One hidden turn or mirror swaps the rows below in pairs. Which row is each named row swapped with?
The rows were stretched afterwards, more along some directions than others.
q485: [ 24.1 -31.8 -43.2   7.2 -34.5   8.4  43.1  -4.0  20.9   2.7   9.1   4.5
 -18.0  -1.6   7.9 -10.8   3.9 -14.5 -12.8 -27.8  15.7   7.5  21.1  28.2
  12.2]
q974: [ -1.5 -28.4  -4.7 -10.4 -11.1 -14.8  25.5   0.7 -28.4  21.1   7.7  19.4
   6.4  16.1 -25.8 -14.7   5.7   4.5   3.1 -17.1  28.2   9.5  18.4  36.2
  19.2]
q235: [ -4.8   7.7  -0.3  35.3  35.3  -9.5 -15.5  12.4 -52.5 -11.6 -17.2  -1.0
  28.5   4.3   3.9   4.3  31.8  -7.4  24.7  15.1  20.3   2.2   9.8  15.1
  21.0]
q41: [  0.1   8.0  -5.7 -13.5 -37.5   1.1  28.6   0.1  -9.2  -7.7 -12.7  13.0
   3.1  12.1 -15.2  -2.6  23.2 -22.3  -4.5  18.1  10.8   6.3   1.5  28.5
   9.7]
q558: [ 20.3 -12.7 -12.4   0.7 -17.3 -30.4   9.9 -11.6  -4.4  12.5  19.7  -0.5
 -31.5  10.2 -19.8  -6.7  -6.3  -9.9   3.0   0.2  -5.4  14.7 -11.3   9.0
  19.9]
q590: [ -7.9 -32.0 -17.8 -19.1   4.7 -10.6  28.1  -4.6  22.4   6.6  20.7  10.6
 -13.3  -9.8 -31.2   3.0  12.4   7.4  -5.5 -28.1  19.9   0.5  31.3   1.6
 -23.7]
q419: [-20.1 -14.2  -1.3  -5.6 -13.5 -10.0   3.6  18.0   1.9  -0.9   3.1  18.2
  -9.8 -27.8   1.5   4.5   8.0  10.7 -13.9  14.3 -29.1 -18.4 -13.3 -28.3
 -25.5]
q75: [-23.6   2.6 -17.8  -1.8  58.2  -0.1   0.7 -11.8   5.0 -38.8  -1.4  12.1
  24.0  10.7 -21.6  21.2  18.5  -0.2  13.3 -20.5  32.7 -12.3   7.3 -14.2
 -29.7]
q171: [  1.6 -21.6 -32.1  -4.5 -20.2 -17.0  34.3  19.0  19.0  -0.2  30.7   5.0
 -37.5  -5.6  -5.5 -15.9  -6.9  28.6   1.3   3.6  -3.8  -3.8  -3.5  15.9
  -1.5]
q436: [-31.9 -27.6 -13.3 -16.7  -8.4  25.5  10.9  11.4  -5.3  -3.2   6.2  -8.5
  -9.1  -8.1 -21.8  -2.5  -1.5  19.3  -0.7  -4.9 -11.4 -29.2 -14.2 -11.8
  -8.0]
q563: [-17.5 -28.3   0.4 -33.2  11.8  -2.6  14.5  15.9 -28.2 -24.1  -4.9  13.8
   9.7  -2.6  -1.6  -9.6  17.0  -5.0  16.8   5.8 -12.7 -21.4  -9.6 -14.1
   8.5]
q307: [  9.0 -10.5  18.9 -34.5 -13.8 -10.5   5.8  13.8 -21.0  -8.1   7.3   9.4
  13.5   7.4   3.7 -23.2 -13.0 -13.8  12.0   0.9   6.8   7.2  28.7  14.9
  21.5]
q296: [-22.2 -16.0 -13.6   0.9  19.9  18.7  -1.2   5.8 -43.3 -16.8 -27.9  12.2
  42.1  -0.2 -14.3  -3.1  49.3 -17.4   9.4   8.6 -19.3  -8.1 -12.7 -13.1
  18.3]
q201: [ -2.6  -7.0  -5.0  20.0  24.7  -7.1   1.9  27.4 -27.7  15.6 -11.7  11.7
  11.4   2.7  -3.6  19.0  11.0  -2.1  -6.1  -2.9   4.7  -2.8  30.2 -19.2
  -4.8]
q621: [  0.0 -10.5 -14.0  20.7   4.9 -13.1  -8.4  -7.2   1.2  37.3  -4.3 -21.1
 -10.9  -9.7  -8.7  -2.6 -36.8   7.6 -24.8 -20.0  -9.3  13.0  -0.8  -9.5
   2.0]
q612: [ 33.8  23.9 -12.4   1.8  -4.4 -26.5  33.9  -0.5  -5.3  12.7  13.4  -4.2
   6.9  17.8   4.6   0.1  13.0  -6.7  -1.3  -3.3  37.6   8.9 -18.6  52.1
  23.7]
q209: [ 17.0  -2.9   9.9  17.8 -25.5 -20.2  -9.7   4.3 -30.5   7.6 -13.8   9.9
  14.7   4.3  17.2 -18.9   4.2 -30.3  -2.5  10.1  -4.2   9.4  -1.4  13.9
  13.5]
q274: [  4.3  15.1   7.5  -4.2 -21.4  10.8   9.0  -0.2   2.8  -7.7   9.3  -1.9
   1.8 -21.6 -25.2  37.5  -4.4   3.3 -10.1  19.3 -18.5  15.2   9.8 -35.8
  12.7]
q144: [ -4.3  12.0   6.6 -17.7   2.6  32.0  -6.5  -6.7  15.1 -53.1  -4.3  10.2
  25.9  -6.5   9.1  -4.8 -30.3  -4.1   2.6  20.5  -9.1 -20.7   5.3 -27.7
   1.1]
q602: [ 12.1 -20.6  -9.1  20.5 -69.0  12.5  33.1  22.3   2.5  11.5  -9.2 -12.7
  12.5  -7.8   6.4   2.3   1.0 -24.9 -11.3 -16.9 -12.5 -15.7 -11.3  -3.2
   6.2]
q587: [  3.9  -0.4 -21.5   1.8  22.4  -8.2  17.0 -10.9  22.3  -1.3  -2.4  21.9
   6.3  -1.6 -11.4  13.0  18.7   0.0  -2.8  16.7  25.7  -2.4   0.7   4.9
   8.0]
q373: [-13.6 -35.6 -30.3  12.2  18.5 -21.4  25.3  -3.8 -27.9  19.7  -1.9   7.6
 -10.5   5.6 -29.4 -18.0  24.0   5.2   5.8 -22.8  20.0  -2.2   2.0  25.7
  -8.2]
q601: [  8.2 -19.6  -6.3  -7.8 -10.9   5.7  15.4   0.8 -41.2  22.4  -8.4  15.1
   6.8  22.9  -1.8 -12.9  -1.5 -15.2  -3.5  -6.6  21.4   4.8   5.0  36.6
  36.1]
q291: [  3.6  15.2 -16.1  11.0  41.7 -21.4   6.0  -4.0  10.2 -23.1  19.4 -16.8
 -20.5 -12.0  11.1  13.6 -11.0   1.4  12.7   4.1  -1.2 -12.6  -9.0  -1.5
 -21.6]
q709: [-11.1  40.5  33.3  -8.2  17.3  -8.3 -28.8  -7.4   0.3  12.9  10.3   8.0
  16.0  -3.2  27.4  -8.2  15.2   1.9 -15.5   3.2   7.5   6.2  -5.1  27.9
  11.6]
q545: [  8.0  12.6  11.0  12.2  36.6  -9.4 -27.1 -30.5  10.7 -25.9   1.8 -10.5
  10.3   1.1  -5.4  12.4 -29.1 -15.4  -2.1  -1.8  11.8   2.8   8.8 -26.7
 -10.4]
q972: [ -4.4  -9.6 -24.3   9.7  14.9 -12.0  -5.4 -13.5 -14.9   2.7   9.8  17.3
 -10.6   2.7 -38.1  31.5  12.4 -10.5 -10.6  -6.4 -18.3   5.1  -4.4 -34.3
  -3.4]
q290: [ -4.6  24.9   6.7 -16.3 -18.1  15.9   0.1   8.4  17.3 -31.9  -3.7  -5.5
  23.7   5.3   2.1   6.8 -19.7  -5.0  13.6  23.0  -3.8 -13.6  13.6 -23.5
   1.0]
q58: [  4.3  -9.5 -14.9  34.4  19.8  -3.2 -13.6  23.9 -25.1 -12.1 -14.9  -9.7
  10.5  34.5  -6.8  -6.6  20.0   9.8   2.9 -17.8   1.6  -6.2  10.8 -10.8
   3.9]
q28: [  9.3  21.6 -23.1   9.3   3.2   6.3   0.6 -29.9  33.1  15.9   5.9   5.9
  -9.2  -1.6 -15.6  17.2  10.2  -8.2 -18.8 -10.0  17.3  25.6   2.2  16.7
  11.6]
q439: [  0.2   8.5   5.6  11.7  18.0   9.8 -11.0  24.8 -54.5  -8.6 -24.9  23.3
  26.1  -0.2   5.8  -3.1  33.7 -23.0  21.2  19.9  15.3  -8.9  -3.8  10.1
  23.5]
q838: [-23.2 -12.0   1.5 -24.4 -20.3  28.8  27.1  14.0  30.7  -5.8  16.3  13.5
  11.0  -7.9 -18.2  -1.2  -5.3  15.5  -1.5  17.0  -9.2  -1.0  14.7  -3.4
   5.3]
q929: [ -0.9  -9.8   5.0  10.9   8.6  11.1  -0.1   4.1  -8.8 -18.6   9.6   9.4
  10.9  17.3  18.1  -7.9 -34.7  -9.7   2.8  -3.7   7.3   4.9  24.8   8.3
   9.4]
q188: [-12.9 -12.5  28.1  18.6  12.6 -21.2  -5.6  14.8 -32.4  46.3 -11.0   6.5
   8.1 -20.7  11.1  -1.3   8.9   0.1 -19.0 -16.2  -0.9  -0.9  -1.9   7.6
 -11.9]
q638: [ -4.1   2.3  16.7 -19.2  -6.1  15.5 -13.4  24.0  -9.5  22.1 -18.8   8.3
  21.1   8.8 -21.1   3.4  32.7   5.3 -15.6   0.0 -13.4   7.0  27.5 -16.0
  25.4]
q583: [ -6.7  25.3  15.5 -14.2  29.9 -16.3 -13.9   1.9  -1.8  -6.7  21.1 -22.1
   2.2  -8.1   1.3  15.4  -5.8   3.4   1.1 -14.6  11.6 -20.6 -11.6  -2.7
 -19.9]
q364: [-12.7 -29.1 -29.4   0.4  19.3 -18.7  27.1  16.9 -20.0  18.0 -21.1   8.1
  32.4  14.8 -27.6  -5.6  13.6   2.2   9.4 -12.4  28.6  -8.3   8.3   8.9
   5.7]
q363: [-22.1   9.9   2.0   3.6   1.4  -2.9 -19.5  -0.8  -6.5  -7.4   1.7  -0.7
 -36.3 -12.9   9.7   8.8  -6.9  -5.0 -18.9   2.4 -12.3 -11.7  -1.8  -2.2
 -24.7]
q699: [ -3.1  22.6  16.9   9.8  -3.5  15.2 -23.7   3.1  -6.4  -3.7   5.8  -5.5
 -14.3 -30.1 -18.3  14.6  -9.2   1.9  -7.8  16.2 -26.3   3.5 -14.9 -36.0
  -6.1]
q501: [-23.4 -37.8 -23.3 -18.6 -41.9  31.3  25.5  19.4   2.5  -1.2   7.2   3.7
 -11.7 -16.6  -0.9  -6.9  -0.6  13.5  -7.6 -15.5 -15.4 -27.3   1.5   1.3
   9.9]
q115: [ 20.1  33.3  16.5   8.7  49.2 -17.6 -17.2   5.9 -24.3  -6.8  -0.6  -8.5
  19.7  27.1 -13.1   0.4   4.7  -3.3  23.5   4.3  38.6  18.0  22.1  28.3
  10.3]
q146: [ -3.5  38.1  19.2  21.2  43.4 -28.2 -34.5  -8.9  -9.0  21.5   0.8   0.6
  -2.4   4.2  14.0 -10.5 -14.2  18.1   2.0  22.8  14.7  19.5   9.6  20.8
   0.8]
q404: [ -4.8  18.8  -9.2 -14.5  -5.5 -13.7  21.6   3.6  22.8 -42.3  29.2  14.2
  19.2  26.7 -11.8  18.9  11.0   0.1   8.0  -8.6  23.4 -23.3  -5.1  -6.9
 -17.9]
q145: [ -6.5  23.9 -12.2  30.0  60.1 -21.3 -16.0   5.0 -19.7  15.3  -6.1  -8.9
  -3.4  12.2   8.8  12.2  28.0  21.4  -6.1 -12.7  12.8  13.0 -16.3  12.8
 -18.3]
q964: [ -3.1 -21.2 -21.4  -2.9 -54.7  20.3  20.8 -19.0  25.6   5.2   1.2  23.3
  -2.6  -6.8 -11.3   1.2  -6.5 -23.3 -29.8 -10.8 -12.9   2.4   8.7  -5.8
   8.6]
q874: [ 12.4  27.0  -5.4  -4.6   1.8  25.7   5.0  16.1  21.8 -17.8   8.0 -15.5
 -11.9  -9.3   3.7  15.3 -10.7  14.0  -5.2  10.8 -10.3  -0.2   1.1  -7.0
   7.1]
q447: [-46.1 -33.7 -13.9   0.2  24.4  -2.7   2.6  -2.8  -5.7  -4.6  -5.4  35.4
  11.8  -7.0 -14.6  -4.9  22.9   2.6  -5.5 -12.8   8.0 -23.3   9.3  -5.1
 -27.4]
q174: [  4.7 -17.7  15.3  -0.5 -16.8 -10.2   5.5  24.0 -34.6  37.5  -0.6   0.7
  -2.1  13.6  -4.4 -15.1  14.6   3.5 -11.8 -14.1  13.2  12.9  10.2  45.3
  42.0]
q405: [ -3.9 -31.1 -24.2 -25.8 -54.1  26.9  27.4   0.1   6.0  14.8  -0.9   5.6
 -18.6 -18.5 -14.3   4.4  -1.6 -24.2 -17.8 -20.8 -19.4 -13.1  13.3 -11.1
  14.3]
q700: [ -2.7  20.4  -0.2   5.2  39.2 -22.7 -26.3 -17.7  11.8  14.0  13.0  28.0
  -6.6   2.5 -16.4  -2.4  -3.4  10.0   3.7  21.6  28.6   1.7  14.0  20.3
   0.7]
q855: [ 34.6  31.5   9.8 -16.1  -0.5 -23.3  19.5 -20.4   8.9   0.2  13.3  -9.5
   8.5   4.2 -14.1   9.9  -8.4 -28.7   9.8  14.2  12.0  26.0  10.9  18.6
  17.7]
q232: [ 10.9  27.9  -2.9  -6.3  -9.7   7.6  -3.6   4.4  -1.4  -4.0 -11.2 -20.2
  28.5  22.9 -15.3  20.7  22.0 -21.0   4.7 -10.8   6.6  10.7   2.8  -5.3
   5.0]
q533: [  4.7 -12.7 -13.9 -18.9  -4.4  10.6  27.0  -6.6  14.9   4.3   4.3  36.8
 -16.7 -22.0  -7.5   0.1  -4.5  -0.9   7.9  28.4   4.1   9.0  32.6   2.2
  20.6]
q136: [ -9.7 -37.7  -6.7 -18.3 -34.9  14.5  42.3  39.3 -11.6 -24.4   6.6  -3.8
   6.2  12.8 -16.6   4.0   2.7  12.2  -2.5 -20.6  -3.6 -23.5  -0.1  -8.1
   9.6]
q947: [  7.6   9.3   6.9  29.7 -24.5  21.2  -7.3  14.3  -7.2  16.0 -18.5 -31.8
  21.5  -8.6  -5.8  -7.2   4.3 -10.1  -9.6   7.5 -23.1  14.6  13.0 -13.9
  16.2]
q567: [  0.4  -6.1  -1.3  10.6   7.4  11.0 -12.2 -18.8  10.4 -33.1   7.7 -11.2
  -8.7 -14.9 -12.7 -10.6 -33.1  -9.2  27.3  11.5  -5.9   0.7  27.9 -23.1
  -6.0]

q621 swaps with q364
q188 swaps with q602
q28 swaps with q75
q363 swaps with q41
q964 swaps with q447
q58 swaps with q638
q144 swaps with q700
q590 swaps with q485
q290 swaps with q146
q545 swaps with q587
q583 swaps with q612
q838 swaps with q929

